In the rows, 128 means zero.
One turn sends every row of this set to another row. A few are shown first. Where does it send the rows asked after them?
Nev: [105 136 115 135 139 111 111 119  70 149 109 160  81 130 104]
vulel: [ 86 119 147 144 129  99 124 120 120  94 118 152 100 135 103]
siba: [ 99 106  80 128 147 114 129 143 101 104 120 126 115 141 107]
ruki: [ 98  90 142 130 127 109 114 117  96 126 116 113 101 142  83]
suzuv: [ 92 112  68 143 145 108 114 131  97 137 122 149 103 138 111]
guku: [111 105 145 128 151 107 125 144 110 114 112 118 112 145  91]
nivo: [ 97 106 111 142 103 100 126 127  84 158 113 150 119 134 110]
zuzut: [126 115 130 115 143 101 126 153 122 127 116 143 114 150 113]
gofoz: [ 93 104 156 123 136 116 110 121  97 130 112 152  76 136  95]
Pato: [104 159 127 130 155 105 121 129  80 124 118 138  98 132 116]
vaf: [ 85  86  82 133 135 104 119 124  86 119 125 128 116 136 104]
Bav: [ 93 127 128 144 148 101 110 114  61 143 113 149  92 126  99]
sez: [102 128 147 106 129 109 115 125 110 128 126 156  85 141 124]
nifu: [ 93 141 136 141 159  97 117 120  68 128 118 135 102 127 107]
Vesa: [ 99 119 129 137 116 105 122 125 125 111 114 177  89 139 109]
tob: [ 90 105 134 143 112  99 117 113 115 117 116 175  90 135 102]
rulel: [ 97 127 137 138 126 104 127 129 128  97 115 163  96 139 109]
dopo: [ 95  89  73 129 132 107 120 132  92 127 122 144 112 139 109]
mifo: [ 98 116 145 111 122 119 111 117 103 133 119 155  73 139 108]
Vini: [ 93 128 129 145 125 115 139 136  93 118 108 108 121 134  96]
rur: [ 96 125  71 140 154 113 120 140 104 123 120 140 105 140 111]
koga: [111 156 113 127 142 113 118 128  82 137 112 154  85 134 114]
lomu: [ 80 104  76 147 144 104 110 119  87 135 126 137 106 135 106]
Fupo: [115 122 106 138 117 109 136 151  99 150 103 160 116 139 111]
Befol: [122 107 117 109 115 101 116 132 114 147 123 154 104 150 119]
zes: [113 136 117 141 131 119 143 157 105 125 100 133 118 139 103]
Malu: [ 77 111  85 149 152 105 114 121  89 120 127 121 111 134 104]
pog: [100 122 159 114 148 100 118 134 108 122 124 154  97 139 121]
kemo: [104 101  71 126 139 112 126 144 101 118 118 143 112 141 111]
kad: [ 84 110 126 147 109 103 128 118  79 138 116 118 122 131 100]
zodu: [ 94 107 164 125 153 104 116 132  99 123 115 151  91 135 103]
kiz: [105  91 125 118 105 106 108 110  99 147 123 135  96 145 100]
feme: [ 87  97  87 132 144 109 125 131  92 105 124 117 118 137 103]
Kuzat: [ 81 105 145 147 120  96 118 111 111 106 118 159  97 133  99]
Guko: [ 87 124  82 144 159 111 121 134 100 113 123 122 110 137 107]

guku -> kiz
vulel -> tob
Now find these:
Nev -> Pato
rur -> Malu
nivo -> zes
dopo -> siba
mifo -> pog

